Each row is where one point has got to under a steady rotation. How many ticks took it there?
The counts run from 0 to 159.
[  7  -1   4   0  -8  11  -8 -22   0  25   7   5 -11 -12  -5  30 -12   7
  22   1  -3   2   2 -21  24  -6 -11  10   4  -3  18  18   8  -9  18  -1
 -11   7 -40  -6   5  23 -25  11  14 -14   6  17  -9  27   6 -16  -6 -18
  -1 -31   7  35] : 37
[  8 -11 -10   3  10 -10  -2  17  -9  19  21 -12  -7   2  -2  16  -4  11
  19  12  23   1  13 -28   1   1  -2 -21  41 -10 -14  28  31 -26  -4  -9
  -8  23 -16  14   7  16 -17   2  34 -13   2   8  -6  -2   8   6  -9 -20
  16   6  19  -4] : 79
[  2   3  17   1  -8   0  -3 -22  12  26  11 -11  -9 -31  -4  12   7  -2
  15  -3  -8  -8   2 -19  -2  -8  -3   5   6  -1   8  27   4  -6  30 -21
  -4  -5 -34 -11  -1  21 -12  10  19 -26 -19  20  -5   9  -1 -14 -17 -24
   0 -24  11  24] : 34
[  7 -23  14   2 -11 -21 -12 -18 -14  31   1   2  -2 -12 -17  17  -7   3
  -5  13   1 -19  22 -33  -5   3 -13   5  -4  -1   9   4   0  -6  17 -23
  -9  -7  -7   9  -4  35 -14  12  35 -19 -17   4  13  -2  13 -16  -1 -26
  -1 -18  14   2] : 4
[ -4  -3   1  -3   8  -1  -6 -20   7  26   7   3 -14   4  -1  37 -11   3
  15   2  -3   9   2 -38   7  11  -3  11  13  -2  23  35  14 -18   9  -6
  -4  26 -23   0  13  21  -9  -3  15 -15   1 -19  -8   1  10  12  -8 -20
   3 -30  19   9] : 55
[ 10  -8  16  -1 -10   1  -6  -2 -19  21   3  -1 -18  16 -18  -1 -12 -16
  18   4   0   3  -1 -12   2   4 -36  -7  13  -9 -14  15  10 -23   4  -6
   0 -16 -36   0  16  22  -8   3  22 -30 -25   7   4   7  24   5 -18 -17
  20 -27  15  23] : 139
[ 12  -5  10  -1  -2  15  -6 -22   7  18   6   0 -18 -11   1  25   0   0
  19  -2  -4   9   2 -22  17 -17 -17   8   8   7  10  14  11 -10  16  -1
  -3   0 -41 -11   9  27 -15  12  13 -16   6  17 -10  32   3 -10  -5 -15
  -5 -29   7  35] : 38
[  1  -1  -3   9 -12  -2 -10   0   0  30   4   6 -10 -14   0   8 -10   4
  28  -2   4   3  15 -10   3   1 -28   0   4  -7   8  28  -8 -13  24  -4
   3  -9 -42  -9   3  31 -21  -3  12 -12 -13  18   1  10   9 -11 -13 -23
   5 -24  20  31] : 31
[  8 -13  18  -3 -16 -11  -1 -23  -1  22  -8   7 -24  -6 -10  25 -16   9
  17   6  -1  -3   5 -21   3   2 -16   3   1  -7   4   3   5 -15   9  -3
  -2  -8 -25  -1 -11  33 -16   3  33 -28 -12   7   1  26  26 -10 -18 -26
  -4 -20   5  14] : 149
[ 12 -13  -3  -5  19   3 -10 -15 -18  34  27 -13   6   8 -18   3   7   3
  -2  14  -2 -12   4 -39  16  -6 -17  -8  20  21  -6   0  26  -9  18 -19
 -13  -7 -10   8   5  29   3   7  39 -24   0   0 -13  -1  10   7   7   5
   9 -10   7  14] : 102
[ 12 -13  11  -5  27   6  -3  -9  -9  28   6 -15 -27   3   5  19 -12  20
  12  -1  19  14   3 -44   5  -6 -11 -12  24  12  -3  21  19 -16   1  -9
  -1   6 -25   1  -3  21  -9  12  24 -18  26   9  -7   8  -4  11  -2 -15
  16   3   2  12] : 70
[  7 -13  10   1  -4   6 -18   1 -14  30   8 -23  -6 -14 -10   9   8 -17
  -9  13   1 -12   9 -28   4  -2 -20   0  12 -11  -9  19   2   6  17 -31
  -2  -4 -25  -4  11  18 -18  30  20 -22 -24  17  -5   1  -6 -17  -5 -23
   3 -15  11   8] : 15
[ 11  -6   2   5  18  -3 -14  18  -9  18  14 -22 -18   0   3  10   1  -4
  19  11  21   4   3 -32  -1  -8 -14 -19  31   1 -15  33  32 -14   3 -13
 -10  17 -25   8  16  13   5   9  16  -5  -4   8  -7   0 -11  13  -3  -5
  30  -7  17   4] : 77
[  1  -9  -5   4   3  -8 -20  -3   6  10   6  -4  -7  -1  -5  26 -13   0
  30  -9  10  22   2 -17  16   8 -10  -5  38  -4  10  36   5 -13  11 -10
  -7  18 -34  -7   0  30  -9  -5  17 -13  -3   8 -16  22   8   1 -10 -24
  -5 -23  20  18] : 49
[ 21 -16   6  -4  -5   8 -26   3 -19  25  -1  -8   8  -1  -4   7  -4  -4
   8  -6  13   3  10 -16  20 -14 -34  12  12  -9  -6  10  -6  -1   7 -13
  -7   2 -34   0  13  30 -21  15  19 -24  -4  19   0  16   4 -13  -7 -26
  -1 -25  24  15] : 19
[ 11 -17  18  -1  -7 -26 -12 -11 -17  23   2  -3 -10 -11  -4  -2  -2  -7
  -1   5   5 -15  24 -20  -6  -8 -30  -6   7  10  -5   9  -6  -8  25 -16
  -4 -14 -14   7  -5  38   6   7  33 -24 -20  14  10   8   6  -9  -2 -25
   5 -14  26   0] : 2
[-13 -11   9   3  -6  -1 -13  -9 -19  36  12 -10 -15  -6 -21  14   1 -24
  -4  20  -8 -13  35 -27  -3  -7 -26   0  -2   0   2  19  28  -7   8 -19
 -17   3 -16   3  -9  16 -11   4   8 -16 -25   6   5   4  23 -13  -9 -10
   7 -12 -12  14] : 123
[  3 -10  -3   2  12  16 -12  14 -10  31  15 -18 -23   2  -3  22  -4  10
  10  16  21  -2   6 -42  10  -3 -10  -8  23  -6  -7  25  31 -17  -6  -3
  -8  21 -24   9  18  16 -10  11   9  -3   8 -12 -20   2   0  15  -3  -8
  11  -2   5   5] : 75
[  3  -7  19   8 -15  -1  -9  -9 -17  27   0   0 -11  -8 -18  10 -16  -7
  12   6  17 -11  -5 -13   7   4 -27   3  -2 -10   4  20   2 -23  10   2
  -9  -4 -32  13   9  24  -7  15  14 -18 -31  -2   3  20  18  -8 -14 -34
   6 -32  21  24] : 144
[  4 -13  -6   4  16  14 -10   6  -9  36   9 -11 -23   7 -11  28  -9  10
   7  17  18   1   4 -48   4   5  -2  -7  20 -13   3  25  34 -18  -8  -6
  -9  23 -23   8   9  19 -11   7  19  -7   8  -8 -13  -7   7  10  -2  -4
  11  -3   4   4] : 74
[ -5 -14   7  -2  14  -9 -13  -4  -1  20   9 -14 -24 -11   3  34  -8  12
  14   0  17   8  15 -39  -5  -5   8  -7  19   1   6  37  26 -14   6 -12
 -16  31 -19   6 -12  16 -12   9  15  -4  11   6  -5  19   0  -2  -5 -26
   7  -1   7   7] : 67
[  4   1  -2   4   4 -14  -8   0  -2  27  14  -4  -7  -9   0  29  -4   8
  29  16  15 -23  20 -35   0 -19  -4  -2  11   2  -1  13  27 -13   7  -6
 -28  24  -6  20  10  29  -1 -11  24  -6  11  -8  -9   4  17  20  -6  -6
  18  -7  21   2] : 86
[ -1  -6  12  -5  10  -8  -8 -25  15  20   7 -11 -15  -3  -5  22  -1   1
  17  -6  -9  14  -8 -33  -3   7   0   5  25   8   6  39  11 -11  18 -22
  -6  14 -22 -10   8  23   0   1  25 -31  -8  -8 -11   0   3  18 -13 -21
  -1 -23  18   9] : 53
[  4 -11  -2  -6   2 -20 -14   5 -23  19  26 -12   4   8  -5  -2  10 -24
   2  10   1  -2  33 -15   6  -5 -31 -19  30   9 -12  18  20 -12  17 -16
 -14   3 -10   1   1  30   9  -5  29 -17 -19  12  -2  -4  18  15  -1  -8
   8 -10  14   9] : 109
[ -8  -7  10   9 -17 -11 -17  -3  -3  26   2  -4 -17  -6 -21  14  -5 -13
  18  12  -1 -10   3 -12  -9   8 -20  -2   6 -22   0  24   8 -15  13 -12
 -10   0 -23   3   1  19  -9  -1  22 -22 -42   0   2   3  22  -6 -27 -23
   4 -20  13   9] : 142
[  3  -9  10 -10  13  -5  -6 -22   6  19  13 -11 -13   0   2  15   6   3
  18 -11   0  16 -11 -31   5   6  -8   2  37  11   3  31   5 -18  15 -16
   4   9 -30  -7   7  21  -6   4  25 -31  -6  -3 -11   4   1  18 -13 -25
  -2 -20  19  15] : 52
[  6 -15  -6   2   4 -11 -17   0 -15  24  20 -11   6  -6  -9  17   9  12
   9  16  12 -12  30 -23  14 -13 -17 -18  25  11  -3   5  16 -11  13  -9
 -24  10  -6  14 -13  35  -3   2  33  -7   7  10 -23  15  18  -7   3  -7
  -9   7   4  13] : 99
[ 11 -15  -5   2   6 -18  -5  -3 -18  18  28 -10  10 -13  -6  13   8   7
   7  13  10 -11  29 -25  18 -13 -10 -21  27   9  -4   6  27 -16  15 -11
 -27   9  -2  16  -7  26  -6  10  42 -13   7  21 -14  16  13  -2   6 -11
  -2   3   5   9] : 98
[ -3  -5  -4   5   5   9 -15  -8   4  22  11 -13 -17  -3 -10  15  -2 -11
  14   4  -5  15 -15 -26  20  10 -16  -4  19  -2  12  37  17 -17  22 -11
   5   5 -40 -11  18  17  -3  17  11  -5 -21  11 -18  10  -7   1  -8  -8
   5 -24  11  27] : 45
[-13  -9 -15   2   4 -17  -6   1 -27  32  26  -2  18   5 -17   2   1 -12
   2   7   4  -7  31 -23   4   9 -25  -6  18  -2  -1  20   8 -18   9 -13
 -10   2  -8  18   2  30  -7  -2  29 -14 -19   2  -3 -11  25   0   0 -18
   2 -12  12  10] : 111
[ -3 -10  14   1  21  -7   8 -14   2  21  15 -13 -18 -18   0  23  -5   9
  -2   0  16   7   4 -45  -2   4   5  -7  17   6   6  38  26 -20  12 -11
  -6  14 -23  12   1   9  -8  18  21 -11   0   7  -5   7 -12  -3  -2 -29
  15  -6   8  14] : 65
[ 10 -13  12  -5  24   5  -4  -6   0  26  11 -19 -33   3   3  18  -1  15
  12   2  11  12   4 -45  -6  -9  -5 -13  29  13 -10  23  29 -10   9 -20
   0   8 -20  -8  -5  20  -7   7  29 -22  17   7  -9   1  -4  14  -9 -10
  14   4  -1   3] : 71
[  5 -10  29  -1 -13  -8  -4 -12 -14  15   3  -3 -16  -9  -4   7 -11 -11
  15  -1  10 -10  -6 -11   2  -6 -28  -1   3  -1  -5  16   2 -18  14   5
 -12 -10 -35  16   8  21   2  19  12 -22 -23   5   1  33   9  -5 -16 -40
   9 -28  17  20] : 145
[  4 -12   4   1   0  -9 -21  -1 -21  21   8  -5   0   5 -28   3  -6 -14
   6   8   2   4   9 -17   7  -6 -23 -13  17  -3  -9  17  13  -3   3 -24
 -14  -3 -21   1 -19  20 -27   1  27 -27 -22  24  10   7  21 -25 -14 -20
  10 -12   3  20] : 129
[  3  -8  -2   5   8   8  -8  -2   3  18  14 -13 -13  -4  -8  20   0 -12
  11   3  -7  19 -17 -21  17  10  -8  -3  30  -4  10  34  20 -17  14 -14
   2  12 -37  -5  19  11  -5  21  21 -11 -20  13 -14  10  -9  -5  -5 -18
   7 -28  12  25] : 46
[ 12   1   5   4   2 -13   7  -2  -6  26  23  -6 -23 -11   8   3  11   8
  19  21   6 -19  31 -25  -7 -14 -15 -18  20  12  -9  13  31 -18  16 -10
 -13  -3 -15   4   8  22  10  -4  31  -9   4  16  -7  -5  12  23  -1   5
  19   3   7   5] : 90
[  1  -7  -4   6  -1   8  -1 -12   7  28   8  -6 -20   1  -9  27  -3   5
  16   5 -15  18   7 -18  13   8 -12   2  24 -11  12  20  22 -12  16 -15
   5   5 -37 -22   8  19 -29  11  26 -22  -7  13 -15   8  14  -5  -9  -9
  -8 -15  -8  19] : 42
[ 22 -12   9  -8  -9   4 -24  -3 -11  20   4 -14  -1   0   3   0   6  -5
  13  -7   9  -2   7 -17  13 -21 -35   8  16   0 -16  12  -5   6  15 -21
  -7  -3 -29 -10   5  32 -20   7  16 -31   1  19  -2  12  -2  -9 -10 -24
   1 -26  26  12] : 20
[ 19 -23  16  -7  -8  -8  -3  -6 -17  20  -1  -8 -15  -6  -5  16  -2 -13
  -6  15  -5  -7  27 -29  10 -13 -33   0  -2  -6   3  -2  25   1  12 -21
  -4  -3 -21  -8  10  25 -13  20  30 -12  -9  26  16   9   6 -16   8 -14
  18 -22   8   6] : 9
[  5 -14  16  -8 -12   4 -19  -5 -14  19   2 -12 -11  11 -20  19  -4 -24
  19  12  -4   0  10 -13   6 -11 -27   2  13 -14 -11   7  23  -5  -8 -13
 -16  12 -20   2   3  17 -19   2  15 -33 -16   2  -1  23  32  -7 -18 -19
   2 -25   7  14] : 136
[ -1  -9 -12   4   5 -25 -14   4 -21  22  26  -7   8   7 -12  -4   4 -18
  -1  12   2  -2  32 -17   3   6 -25 -17  26   7  -4  17  17 -16  12 -20
 -11   5  -7   6  -4  31   2  -7  35 -13 -21  10  -2 -15  20   3  -4  -8
   9 -10  14   6] : 110
[  9  -6  18  -3  -3   8  -9 -24   8  14   3  -5 -26 -10   5  20   0  -3
  26  -2 -13  14  -2 -19  16 -15 -16  -1  14   7   9  17  15  -3  23 -12
  -6   0 -38 -24   5  24  -8   7  15 -17   4  25  -9  25   3  -5  -5  -6
   6 -26   5  29] : 39
[ 14  -7   7  -1   1  -3  -7 -15   9  18   9  -4 -25  -4  -2  16  -5  -4
  25   0 -21  17  -1 -19  11  -9 -11  -4  18   5   7  21  22  -3  24 -18
  -1   0 -38 -26   2  24 -13   5  27 -17  -1  28  -2  12   1  -5  -7  -1
  12 -23   4  24] : 40
[ 13  -1   8   1 -12  -1  -1  -4  -2  27   6  -5 -10  -6   3   6  -4 -20
  16   5  -7  -3   6 -17  11 -10 -27   9   1  -9   2  20  18  -5  18 -14
  -5  -3 -40  -9  31  17 -16   4  13 -17 -20  16   7   4   1  -6 -11 -13
  22 -38  24  18] : 27
[-19  -8   5   6  -4  -3 -18   1 -28  36  11  -3  -8   1 -22  11  -7 -19
  -1  18   0 -13  36 -26  10  -2 -31  -6  -5   0   2  20  21 -11   5 -11
 -16   2 -19  10  -5  21 -14   7   9  -4 -26  11   5  11  22 -18  -3 -11
   7 -16  -7  21] : 124
